In the rows, 128 means zero.
Rotation paths and how fast each direction turns (degrees per step):
Each turn is a multiple of 5 degrees from 10 to 175, or 0.
Each row of a path follows its step; steps can be skipped.
path 1
step 9: [126 127 131 118 134 144 137 121 125 131 124 135 134 125 130 126 131 134
 120 126 119 120 135 130 129 142 124 123 128 142 114 138 130 130 133 128
 133 131 117 122 123 117 122 128 130 114 120 143 132 124 124 127 113 137
 120 120 136 128 118 130 135 132 119 126 145 114 124 117 125 121 130 122
 127 126 129 141 135 131 130 141 120 128 147]
step 13: [124 125 127 133 132 139 124 127 134 136 130 130 125 127 122 118 113 123
 130 128 127 141 128 132 133 133 121 113 124 114 128 117 127 140 121 136
 134 124 134 149 124 129 137 121 133 126 130 131 142 124 134 116 143 126
 130 112 125 126 118 136 129 140 137 133 132 128 126 124 139 133 122 131
 120 130 138 134 133 122 120 125 126 103 127]
step 15: [120 118 127 134 122 133 137 113 135 135 130 138 125 126 119 125 128 123
 129 124 117 121 131 134 119 132 128 123 130 131 117 121 140 133 122 117
 123 122 119 124 121 127 127 123 117 132 127 136 134 126 140 115 149 126
 138 136 135 123 122 134 142 120 123 124 132 111 120 135 124 132 130 135
 134 127 130 149 126 132 115 140 129 123 128]
step 17: [135 120 122 145 126 121 138 125 134 130 135 124 118 143 127 128 131 115
 132 121 119 130 132 127 125 128 118 130 139 136 136 123 134 123 138 133
 129 118 110 109 118 132 130 122 114 127 129 141 129 126 126 123 129 119
 129 124 120 131 121 128 127 141 113 142 126 118 131 126 129 117 124 115
 141 133 121 120 131 127 117 125 131 131 132]
step 20: [131 129 128 129 130 135 137 129 131 144 139 131 131 128 121 126 107 126
 135 125 117 138 122 135 125 127 115 121 137 132 133 124 117 129 131 126
 133 132 126 138 126 123 134 130 118 114 124 130 131 127 124 111 134 128
 118 126 131 133 119 133 120 133 126 123 145 124 129 120 141 119 121 112
 127 122 120 133 118 131 125 136 116 107 125]
step 28: [123 130 129 128 126 137 129 114 133 132 138 132 126 123 131 120 122 119
 131 112 122 117 126 123 129 141 147 133 132 135 135 120 138 116 134 124
 123 128 128 119 124 120 126 129 124 118 129 130 131 125 141 113 118 137
 122 118 128 125 123 132 129 129 116 137 136 110 118 123 128 138 117 120
 131 130 141 134 126 123 127 133 137 145 127]
step 32: [114 143 131 123 117 122 129 130 128 119 120 128 130 138 114 113 122 114
 127 143 134 131 129 127 131 131 116 127 109 127 124 121 119 128 117 129
 125 118 123 133 122 128 124 117 133 114 125 136 131 128 123 129 125 131
 136 123 127 128 115 136 128 132 127 128 137 123 128 121 133 124 130 133
 130 116 147 138 129 136 118 133 116 118 140]
step 35: [134 128 130 124 118 129 130 117 140 132 124 130 117 134 133 117 127 124
 127 114 129 137 133 124 141 131 132 123 133 134 127 135 135 113 124 129
 127 129 128 112 121 124 105 126 128 126 121 147 141 136 130 134 120 129
 134 117 147 130 122 140 126 128 126 131 134 120 119 124 129 132 121 127
 127 125 145 127 121 126 126 136 135 133 143]
Directions:
[124 129 130 129 129 129 127 127 128 127 128 130 131 128 129 130 127 128
 131 126 128 129 128 127 127 128 130 126 128 130 131 126 128 130 130 129
 130 130 127 126 130 125 130 127 125 126 130 128 126 126 127 130 128 126
 129 130 128 128 128 131 131 128 131 128 126 125 128 128 128 130 127 127
 130 131 126 129 127 127 130 132 124 128 127] -> 135
[128 126 130 130 127 129 126 128 128 132 129 125 130 129 127 127 128 129
 128 127 128 131 126 129 127 128 125 129 130 127 129 130 129 132 131 129
 132 128 130 127 133 131 126 128 129 129 131 127 126 125 128 126 127 126
 125 129 125 129 124 130 127 130 127 128 128 131 130 128 131 125 128 128
 131 129 128 126 127 129 126 126 128 127 129] -> 110
[129 126 130 128 128 130 126 126 124 128 129 127 130 127 131 128 124 127
 127 126 132 126 129 128 130 127 125 128 127 129 128 127 127 129 128 129
 128 127 128 125 128 128 127 127 131 132 127 129 128 129 130 131 134 129
 128 129 130 129 129 128 130 125 130 128 132 128 126 128 127 127 128 129
 130 130 129 127 129 130 128 126 125 128 130] -> 125
[124 130 126 130 129 127 128 126 127 126 125 128 126 132 130 126 126 128
 128 129 126 128 129 127 129 126 130 124 129 126 127 125 128 130 129 128
 130 126 129 129 131 129 129 128 132 128 130 129 129 129 128 129 131 129
 129 128 128 125 129 130 125 123 128 129 127 132 129 128 130 129 128 132
 129 126 129 127 128 128 130 130 128 127 130] -> 135
path 2
step 4: [122 120 135 145 125 126 121 143 135 138 118 124 133 137 146 129 128 129
 128 145 131 117 124 131 132 120 129 130 116 133 118 122 132 125 126 144
 132 137 131 141 133 105 129 130 129 119 121 124 119 120 134 132 128 130
 142 145 112 150 118 134 127 124 118 131 130 135 137 125 132 131 135 128
 118 129 126 135 126 135 106 131 126 127 127]
step 8: [129 133 119 132 142 128 131 121 143 139 133 120 122 117 130 118 129 142
 134 126 119 129 121 132 128 140 135 114 151 118 112 136 140 119 116 117
 129 129 138 138 135 126 133 120 127 132 121 123 124 118 119 137 130 116
 122 121 126 127 126 119 115 137 133 133 128 125 132 124 112 124 129 126
 148 126 121 123 141 144 133 121 123 113 128]
step 9: [129 120 135 134 132 118 130 115 141 131 123 117 135 135 133 130 139 122
 138 132 137 131 138 144 129 136 132 115 133 130 131 139 122 128 122 136
 123 134 131 137 132 136 113 121 126 141 142 125 130 123 135 143 139 125
 130 119 107 145 135 112 131 125 125 124 139 142 129 121 132 131 133 126
 129 129 117 138 143 140 113 129 130 117 135]
step 10: [126 129 135 125 125 126 126 127 132 128 130 135 150 135 121 116 132 117
 115 124 124 124 128 123 125 149 141 133 128 116 120 133 135 126 129 136
 132 153 136 140 131 121 113 139 127 134 117 133 127 121 128 131 125 131
 133 134 106 124 118 118 137 119 118 127 126 129 124 118 124 110 128 125
 115 112 138 132 131 132 121 126 125 118 126]
step 24: [137 118 127 130 137 135 141 128 133 135 127 130 126 135 139 117 138 132
 120 130 126 124 137 150 115 147 128 116 133 124 137 133 125 126 113 127
 131 141 138 133 127 126 138 123 128 127 115 122 126 126 134 143 119 114
 122 120 122 118 132 120 140 148 131 130 112 131 129 115 127 129 125 130
 138 130 107 140 128 128 122 116 130 121 127]
step 25: [137 141 138 129 135 119 123 123 128 105 119 123 136 133 127 130 124 121
 141 115 129 129 131 135 112 139 131 117 143 124 128 147 128 138 131 128
 127 127 146 137 124 125 132 131 129 131 132 135 129 127 121 140 114 125
 127 128 120 132 133 119 119 135 125 123 128 142 122 123 124 109 132 127
 125 126 123 138 129 146 121 141 117 110 122]
step 27: [126 116 135 133 123 133 121 123 127 126 125 118 133 132 115 132 135 132
 123 140 131 115 128 141 125 144 144 123 134 129 127 132 137 109 124 125
 126 147 136 116 149 135 113 130 135 125 111 139 132 122 118 127 132 118
 131 113 132 136 120 127 129 134 121 128 131 132 132 115 140 123 139 131
 124 134 131 127 142 136 127 127 133 141 116]
step 34: [123 128 124 137 141 120 130 136 141 126 135 114 127 126 138 136 130 120
 130 124 136 125 130 139 139 138 145 136 114 127 135 128 124 128 117 135
 129 129 130 139 141 112 115 109 116 134 137 117 139 133 133 131 128 121
 130 122 136 133 127 123 130 127 123 125 146 132 134 127 131 140 127 116
 115 122 123 125 141 126 114 133 127 107 116]
Directions:
[130 126 128 128 129 128 128 131 127 130 126 128 127 129 126 129 129 126
 126 125 128 127 128 129 130 131 129 129 128 128 127 127 126 128 128 129
 127 130 130 131 125 132 130 128 128 128 127 126 124 128 130 124 125 128
 127 131 130 125 129 131 127 130 127 126 127 129 128 129 128 129 125 132
 124 131 128 128 127 127 126 128 129 125 129] -> 60
[126 129 129 126 129 129 128 127 126 126 125 131 129 127 131 126 127 126
 130 125 127 128 127 131 127 127 128 129 130 130 130 130 129 129 127 129
 126 127 129 131 130 127 132 129 124 129 126 126 130 129 127 127 128 126
 129 127 132 125 129 127 128 129 125 129 125 126 126 130 129 128 128 125
 126 125 128 127 128 124 126 129 131 126 127] -> 80
[128 128 130 125 128 129 127 129 128 126 132 129 129 129 125 130 130 127
 128 130 129 131 127 129 126 129 127 129 126 129 127 130 132 128 128 125
 131 129 130 126 130 126 127 129 127 128 129 129 126 127 129 125 132 130
 130 132 130 127 127 130 130 125 126 126 127 128 127 125 130 130 129 129
 129 129 128 129 133 126 126 127 130 127 130] -> 65
path 3
step 3: [130 132 113 129 135 114 131 129 138 139 118 134 129 137 119 131 152 125
 134 127 133 130 121 113 141 123 125 114 125 120 132 134 119 134 137 131
 123 144 132 125 135 122 123 136 135 131 139 127 136 126 127 137 127 139
 128 134 132 137 117 134 131 120 130 134 134 111 130 134 118 118 129 143
 144 127 138 129 133 142 130 122 131 116 125]
step 6: [127 120 116 132 136 137 113 124 127 131 133 137 147 121 120 126 135 123
 120 115 124 128 129 115 122 116 127 127 129 138 138 120 134 127 131 135
 127 130 122 141 122 122 128 121 128 136 128 137 115 134 129 117 139 141
 112 141 112 120 136 129 115 144 142 114 127 134 134 135 133 128 127 136
 136 131 132 137 133 117 136 130 131 130 134]
step 7: [130 127 123 147 129 138 129 120 128 121 133 134 147 139 127 123 140 125
 136 133 138 124 131 121 142 124 131 134 115 122 121 131 135 131 135 128
 122 123 133 129 123 141 126 125 134 116 138 116 126 122 120 125 144 131
 127 130 114 123 126 122 137 144 124 126 129 130 118 126 121 148 111 121
 122 129 131 145 115 134 138 128 132 127 116]
step 8: [129 126 108 131 137 126 119 125 120 136 124 128 150 136 130 131 136 126
 143 117 130 129 121 113 139 110 128 129 136 125 128 149 142 126 130 120
 127 129 129 116 133 123 125 131 117 125 134 122 123 126 133 125 133 137
 120 129 129 138 147 127 135 121 126 125 126 125 121 133 137 116 136 135
 127 122 141 121 129 136 124 111 126 136 120]
step 10: [120 122 128 114 149 120 122 125 120 117 111 126 143 130 140 126 125 120
 127 127 136 132 125 123 140 131 109 115 131 123 123 123 124 123 140 126
 134 128 118 115 128 123 123 130 131 130 133 119 126 127 127 122 114 128
 127 139 122 140 133 136 126 130 132 135 131 123 134 131 125 118 114 139
 137 132 108 128 122 125 121 117 130 112 116]
step 12: [139 127 126 134 123 124 126 123 115 136 125 125 142 117 116 124 115 118
 124 123 144 132 119 124 136 129 128 133 130 122 128 142 124 128 128 125
 121 131 121 131 138 128 112 115 134 123 130 124 131 135 123 119 130 139
 118 143 112 131 122 119 138 137 124 132 126 123 121 134 121 141 104 129
 130 141 126 120 128 119 137 138 131 111 131]
step 27: [129 112 118 125 130 135 118 142 121 120 118 125 127 137 134 136 129 127
 120 133 139 128 131 128 127 133 119 142 126 121 121 130 128 120 123 122
 132 126 122 130 122 131 128 125 130 117 136 135 137 123 135 136 120 118
 115 135 135 146 125 145 136 141 111 130 115 122 121 126 137 131 110 130
 126 142 134 135 128 126 114 121 132 117 115]
step 35: [109 118 121 132 129 126 120 129 123 131 111 126 141 147 129 133 137 120
 119 128 128 129 133 117 139 127 118 115 126 120 125 128 123 130 141 143
 137 125 117 125 131 122 121 125 143 124 138 127 129 134 129 128 123 125
 114 141 128 137 130 129 124 125 118 122 130 133 122 134 119 120 136 135
 126 127 121 111 121 141 124 112 139 123 114]
Directions:
[132 129 128 128 127 128 132 130 126 126 128 127 132 127 130 128 128 129
 127 127 129 131 127 130 131 127 130 127 130 126 125 126 131 129 129 130
 131 126 129 130 127 129 129 126 127 130 129 128 126 127 131 127 131 129
 130 126 130 129 130 128 129 126 133 128 128 128 129 128 128 125 127 128
 125 127 129 130 126 128 127 129 127 131 125] -> 45
[128 126 127 126 127 128 125 127 126 127 127 127 127 129 128 130 130 124
 126 130 128 130 129 132 129 128 129 128 131 128 130 127 128 129 130 126
 125 124 129 126 126 128 129 126 128 127 126 122 129 126 129 131 129 129
 129 130 126 130 127 130 125 125 127 131 125 129 126 128 127 127 128 129
 129 129 128 128 131 126 129 128 129 132 127] -> 40
[128 128 128 124 129 127 129 130 128 125 129 129 124 127 130 126 131 127
 129 129 130 127 129 129 129 128 128 128 130 128 128 129 126 127 130 131
 130 127 129 126 132 127 126 127 126 130 131 128 128 127 126 128 128 124
 128 126 127 128 126 125 129 130 129 128 128 127 125 133 127 123 128 129
 127 126 128 127 129 130 130 125 130 130 127] -> 55
[130 125 130 127 131 128 130 127 127 126 127 129 128 129 124 130 131 130
 131 133 128 125 127 127 127 126 128 130 128 127 128 126 128 129 127 128
 124 130 128 128 125 130 128 128 129 127 131 129 130 125 126 126 126 127
 126 129 129 130 128 128 130 124 130 129 128 125 128 126 129 124 128 126
 128 127 128 126 127 124 125 128 128 130 130] -> 60
[128 126 126 130 129 127 129 129 129 128 126 128 125 130 130 125 128 128
 128 130 127 128 124 126 131 125 126 126 125 130 129 130 125 127 129 126
 132 129 130 129 128 127 128 130 128 128 127 127 128 125 129 126 124 127
 133 128 130 127 131 130 127 128 128 130 127 126 127 129 129 128 128 126
 127 128 128 129 131 127 128 131 128 130 128] -> 65
[126 128 130 129 126 126 128 128 131 129 130 128 132 127 128 130 127 125
 123 125 130 126 129 127 131 129 128 129 126 125 131 127 126 126 127 127
 128 128 130 128 132 128 128 127 126 129 130 131 129 128 130 127 129 127
 127 129 125 128 128 130 128 123 128 129 126 126 126 130 127 127 132 126
 125 127 127 128 129 127 128 129 129 128 130] -> 110
[128 131 129 129 131 127 132 128 128 132 126 131 127 126 125 127 128 128
 127 125 133 128 126 132 127 126 129 129 127 127 131 126 128 129 127 130
 127 125 128 130 127 127 128 127 130 130 128 128 129 129 127 130 126 128
 131 128 127 128 128 129 130 127 131 129 129 128 128 129 128 130 126 128
 132 130 128 126 133 130 128 127 126 129 129] -> 40
[129 126 125 128 129 127 127 132 129 131 129 126 127 129 127 127 128 124
 129 124 128 132 131 128 127 129 129 130 128 129 128 129 125 132 129 129
 126 129 127 129 129 130 129 127 131 129 128 128 130 124 129 129 127 126
 124 129 130 126 131 131 129 130 128 127 129 126 131 128 129 127 130 130
 127 127 127 128 126 131 127 132 128 131 129] -> 135
path 4
step 10: [107 137 136 125 132 119 126 120 146 127 136 124 126 125 134 135 124 124
 132 139 120 126 117 131 113 128 125 137 129 124 121 132 132 126 128 131
 134 130 119 132 133 134 129 136 121 136 142 115 111 136 128 123 120 118
 131 133 126 129 120 130 129 123 131 127 116 125 145 121 139 125 135 129
 130 115 124 121 123 124 121 130 141 116 137]
step 11: [118 129 130 126 144 115 135 123 135 129 146 131 132 129 128 128 129 140
 131 137 106 126 135 127 133 122 132 129 137 112 127 119 116 120 139 134
 127 125 125 127 123 120 136 120 138 138 125 118 126 128 130 133 127 126
 130 136 132 131 121 140 128 123 131 121 131 127 137 124 143 108 135 127
 127 120 128 129 131 142 131 135 137 117 122]
step 14: [136 133 137 122 133 117 130 116 130 135 148 132 125 121 120 119 129 123
 142 127 126 121 132 133 125 126 141 129 145 122 134 124 128 127 138 123
 129 127 123 125 145 127 134 124 124 138 137 117 133 125 131 127 131 131
 122 121 132 123 131 119 130 127 120 117 131 140 144 143 135 109 130 136
 135 125 125 136 130 142 123 132 128 119 122]
step 17: [121 127 133 124 140 115 115 119 125 141 142 127 131 125 137 125 126 122
 127 140 130 128 133 137 120 137 132 120 138 124 129 122 132 136 139 119
 131 130 128 126 136 130 124 123 129 135 121 120 128 127 119 137 127 128
 125 135 129 117 129 109 140 119 139 132 129 129 128 135 137 122 128 148
 128 111 129 138 130 134 124 127 150 135 126]
step 18: [107 132 119 133 135 126 105 131 151 136 144 130 130 127 126 120 123 133
 128 132 119 123 119 133 125 137 128 126 130 131 123 135 121 119 135 135
 132 124 125 132 130 139 136 137 113 115 127 125 132 126 124 136 124 129
 124 139 123 121 141 130 138 129 123 130 123 125 132 128 127 118 129 138
 134 114 138 127 132 140 123 124 135 126 124]
step 23: [132 135 124 128 145 110 133 120 127 129 141 125 113 125 131 125 121 127
 124 127 137 135 127 136 141 130 141 128 123 117 131 129 130 131 133 124
 135 123 122 141 118 134 127 118 127 134 128 122 143 125 117 136 121 125
 124 118 146 116 118 127 127 130 123 133 135 118 138 126 138 123 148 132
 122 129 130 133 125 132 127 134 129 119 136]
step 25: [122 122 139 121 134 124 119 119 124 125 146 129 131 137 139 110 115 127
 138 128 121 122 132 135 128 123 130 120 126 126 130 132 124 119 127 130
 124 116 124 136 129 140 128 123 135 134 120 125 127 132 122 128 123 118
 135 130 126 123 143 108 137 131 129 130 124 136 142 138 133 117 116 128
 145 127 130 128 130 116 122 138 130 134 134]
step 35: [116 141 129 135 137 131 127 121 133 145 144 122 115 121 143 122 120 128
 127 123 108 124 121 135 131 140 132 116 122 123 128 133 135 121 124 120
 144 129 117 127 118 145 128 126 123 130 128 132 128 128 134 128 135 135
 120 131 133 121 125 120 132 131 129 125 146 136 127 133 131 135 132 124
 137 132 133 133 133 141 132 122 125 120 127]
Directions:
[129 128 126 126 131 127 129 126 130 129 129 128 129 129 127 128 131 129
 125 127 125 124 129 127 130 130 133 128 128 130 129 125 129 129 127 128
 129 129 129 128 128 127 125 128 128 128 129 126 129 129 129 126 127 126
 126 127 129 125 127 127 126 130 129 127 126 132 124 127 132 130 129 128
 129 128 130 131 129 128 132 131 130 128 127] -> 120
[128 131 127 125 128 129 127 127 129 128 128 127 129 128 126 125 131 129
 128 131 126 126 131 132 127 128 129 129 128 128 128 127 126 128 128 127
 129 130 130 128 131 125 128 126 126 127 124 124 130 126 128 130 131 130
 129 128 127 130 129 129 126 126 130 128 126 125 128 127 130 124 126 131
 128 130 126 126 128 129 127 126 127 128 125] -> 110
[126 131 129 127 127 128 127 129 127 127 128 125 129 131 128 127 129 128
 130 127 127 129 127 125 126 128 131 126 129 127 127 126 125 128 128 127
 125 127 130 129 126 129 126 127 129 131 128 126 129 129 130 132 129 127
 129 127 130 128 124 130 130 130 129 126 131 128 129 126 127 131 125 130
 123 130 131 129 128 128 130 124 124 129 129] -> 90
[128 129 129 128 132 128 130 123 130 126 127 125 127 130 129 127 130 129
 128 127 132 130 125 129 127 129 128 129 125 130 128 126 131 128 129 126
 126 132 127 129 127 129 128 126 125 127 131 127 127 127 127 127 131 128
 128 126 129 132 125 128 129 127 127 128 130 126 127 127 129 128 128 126
 130 128 128 128 124 125 125 129 129 132 129] -> 110
[127 130 126 130 129 129 130 128 129 129 127 125 130 128 131 130 127 129
 129 127 127 126 125 128 129 124 126 130 129 133 125 130 127 128 128 127
 128 129 126 126 131 128 125 127 125 125 127 129 129 130 128 129 128 127
 126 127 128 128 131 127 130 127 130 124 126 125 130 125 126 132 130 129
 130 130 130 126 130 127 129 129 127 125 129] -> 125
[129 127 128 130 128 124 127 129 127 127 127 127 127 131 127 129 127 127
 127 132 125 126 131 131 130 129 130 127 126 127 128 130 127 128 124 129
 127 126 126 131 130 129 126 126 126 129 127 129 128 127 125 128 126 127
 129 129 127 130 129 128 128 129 125 129 128 127 128 125 128 129 129 127
 126 127 126 129 124 125 129 131 123 129 130] -> 20
